Each row is where one point has got to under a steady rotation. How many ticks took it there?
The counts run from 0 to 376.
[ -9   5   3 -20 -11  -6  -1   6  -8  -4   2  -9 -12  16  -9   4  -3  17
  24 -10  10 -12  26  -2 -12  -7  10   2 -20   1 -20   3]	162
[  2  -4  19  10   2  -1 -14   5 -10  12 -12   2  -4  -9  35 -10 -11 -10
  -7  -6 -23   2 -12  -3  19   3  -6  12 -15  -1   6  13]	231
[ -7  -8   4 -10 -21   1   0   5 -22  11 -15  15 -29   5   6  -6   0  15
   0  -8   4   3   2  -9   5  -3  10  -2   1 -23 -12  14]	356
[  6   9 -18  -5  -1  -3 -22  -6   1 -13  -2  -2   7  -4  15  -1   4  -5
   2   6   4  13   1  26 -30  20  -9   1 -16   0  -3 -19]	263
[-19  -4  19   1  -5 -14 -24  14  -3   1   0  -5   5   0  10  15 -18  -9
  23 -16  10   6   3  21   7   5   8  -4  -1   3  -8 -10]	42
[ -1 -10  -5  10 -10 -25 -14   5  -3  -9 -10  -8  17  23  13  -4 -21 -17
 -17   2  -7  -6   4   7   7   9   7  -8   6 -18 -10  -9]	374
[  5  -6   8   9  -4 -34  -5  11  -9 -18  -4 -11   7  19  15  -5 -20 -16
 -10  -3 -10  -4   4   7   4  10   7  -7   3  -9  -6   1]	373
[-16  21  -8  -2   5   3 -12 -34   0   6  14  14   5  -6   3   7   4  -9
   0   3 -14  12  -7  -2  12  14  -8  -4   5  15   4  -4]	93
[ -4 -12  -7  -2   4   7  -5   9  15  -7 -10  -7   5  32  -2  -6   0  10
   3   7 -13 -16   9  -6  -1  -9  13  15 -18 -21 -18   8]	165
[ 18  10 -14  -8  -2   4 -13   2  13   5   6  14 -10  -3  -2   3  34   9
  -6  12  -7  16   0  -2  -3  14 -17   6 -13   1   4   5]	114
[ 13   6 -20   0   6 -12  -2  19  12   3 -11  12  -3   6  -2 -16  -5   2
  14   3  -3  10   0 -12  25  21  -7  22  13  -3   3  -1]	31
[  1  13 -11  16 -11   7  -2 -25   4   1  -9  -5   0  17   5   6   8 -10
 -23   0 -23 -14  20   6   5   8   6 -10  -6 -16   8  -6]	129
[-13  10  23  -7   1  -6  -5   3  -5  -1 -13   8 -13   0  -2  25   6  -2
   7   2  -3  36  -7   3  14   8   2   0   7   1  11   5]	87
[ -7 -16 -12   2 -25 -20   2  17   1 -12 -19   7  -4  15  12  -5   6  -2
   1  -2  -1  -2  14  -1 -13  18   1  14   2 -13   8   9]	24
[ 10   8  10 -33   5  -9   6  10  11 -14 -14 -11   0   7   5  12  -1   5
  -3  19 -13   2   6  10  -3  -5  -4  24  -4   4  -6  16]	142
[ 19   6 -16 -17  12 -13 -22  -2 -11  -1   4   2   0  12  15 -11 -27  -2
  -4   7   2  -2 -10  -3  -5  -2   4  19  17  -5  -2   0]	366
[ -6  -2  -5   0 -11  14  -5   8  10 -13  -6 -20   9   3  21  11   0  -1
 -21  -9 -32  -3   0   8 -14   1  -4 -15  -8 -13  -6   1]	292
[-20  -6   6  -9 -22  14  -1   5   1   1   2   2  -5  13  -3  20  24  -4
  -8   2 -10  19   3  -2  -5   0  -6 -23 -19 -10  -9  -1]	108
[ 12 -15 -13  -2   3  -7  -6  -7  -6  -2   0  -7  -8 -16  16 -30  -3  -4
  -4  14 -22   5  -9  -9  -1  12  -5  -7  -1   4   7 -24]	239
[-14 -18 -18   5 -27 -11   4  10  -5  -1 -18  15   0  22   7   0   6   3
   2   3   1  -2   6   0  -5  19   1   9   4 -16   5   0]	25
[-15   3  17   0  -4   5  -7  -2   5   5 -20  13  -3   3   5  28  10  -4
   9  16  -3  28  -4   2  18  10   3   5   4   0  16  -2]	86
[ -2  -5   3  17 -12  -5  -8  10  -8   7  11   7   0  -6  22  14  11 -18
   1   9 -16   0  -8  17  11  21 -21 -10   5   0   8  -9]	234
[ -4 -26 -16 -10 -13  10 -12  -8   3  -4   4 -14   1   7  17  -1  -7 -13
   6   1   0  -9  12  16 -12   1   5  11  16  -9 -14 -16]	18
[ 19   8 -21 -17   2   5   1  -7  12 -10   5 -16   8  -7   1 -20  -1   4
   8  -9 -16  -8  15 -14   2   5  17   0  -3  -7 -19 -12]	157
[ -6  -6   0 -15  -2  -5  11  33 -11  -7   0  -4 -14  -8   9 -18  -6   3
  16   1 -17  13  -6  -9   5  11 -13  -9  -8  -5  -9 -13]	52
[ 11   8  -9   4  -3 -17   0  24 -12  -7  -3  10  -8  -3   1 -25  -7   5
  21  -5   2  14   6 -22  12  17   0  -9  -8 -10  -2  -9]	216
[-19  -8  -7   7  -2   0 -16  10   2  12 -17   0  18  -1  30 -25 -10  -7
  -4  -6 -18  -7   0  -3   8   8  -3  -6 -15  -9   0  -5]	46
[ -4  -9   9 -11 -18 -15  -2 -13 -13  -5  10  -9 -22   2   3   8   8   1
  18  11   5  10  11  -5 -12   7 -12  -2  -5  22  18 -17]	243
[ 20   5  -1  -3  18   8  -8 -19  -7 -19  13  -9 -18   7   0   4   0  11
  -7   8 -23  -1 -21   0 -10  -2   6  17  -8   1  -8   5]	119
[ -1  18   8  18   9   0  -6 -19  11 -13 -11  -5  -1   6   5  -1  -5   2
 -10  -8 -25  -8   7   4   9   4  15  10   2  -7  -9  29]	313
[-19 -13  14   7   5 -21 -18  10 -11  -6  -9  -7   4   0  15 -21 -16  -2
   2 -21  -5  -3  -7  15   0   6  11 -12 -15  -7 -10  -2]	44
[ 22   2  -2 -14   1  16  -3   5  14   0  -7   2 -12 -11   1 -11  19   4
 -11   0 -21  24  -4 -14  11   2  -4   3 -17  -7  -7   7]	112
[  3   1   9   9   3  -7   1   5  10 -26 -22 -10   4   5  10   0  13  -6
   3  12 -23   8   7   1   1  12   8  10 -23  -6  20 -13]	269
[  3  -1 -13  -8 -17   4 -20  -2 -11  10  18 -11   4  13  14  13 -11   4
  17   3   7 -23  19   1 -15  -3  -5 -10  -2  -7 -20  -1]	346
[ 14 -18 -16  -2  -9  -4  -3  14  -6 -11   1 -22   6   7  18  -3 -19   5
   2   8  -6 -16   2  11 -13  12 -11  13   5  -3 -26  -2]	16
[-17   8 -16  -7   0 -22 -14  -3  -7   8  14  22 -10  16 -13  -3  -8   5
  20  -2  14   0  -9  15  -1  14  -2  10  11  12  -6  -7]	34
[  7   2  -9  -7  20   9 -32 -11  20  11   5 -16  12   4   3   1  -4  12
 -12   6 -16  -6  -4   6  -4   0  -6   1 -14  10  -1  -7]	285
[ 11   2 -22 -17  -1 -12 -21  13  -5   2   8  -8   1   3  16   4 -16   8
   9   6  -2 -24   0   5 -11   3   2   0  20 -13   7 -19]	181
[ 13  10  13   8  -7  -9 -24 -12  -6  -5   5 -13 -15   2  -3  30   9  10
   1  -8   4  -3   7  18  -5   5  19  -7  -2   0  14  -3]	124
[ -8  -2  18  -9  -3   8 -21 -24  -3   1  -2 -18   5  -7   5   5  -1  -1
   6  -2  -1  12  15  -2  -1  -9  14 -18 -25   8  -6 -10]	102
[-21 -13  17   0   4  -2 -37  -5  -8  15   6  11 -13  15  10   5  -5  -8
  -3  -6   6   6 -16  20  -1  -5   1  -3  -4   1  -4   1]	228
[-23 -20   0   0 -21 -13   0  14   2  14  -9  -1  -7  24  -9  10  -9   2
   2   3  -1  -5   8  -1  11   7   3 -17  22 -13  -1  -6]	190
[ -1   7  -4  -6   8  13 -32 -16  22  18   4 -17  11  -3   9  15  -1   4
  -4  -1 -11  -5   6  11  -3  -1  -5   3 -12  17   3  -4]	286
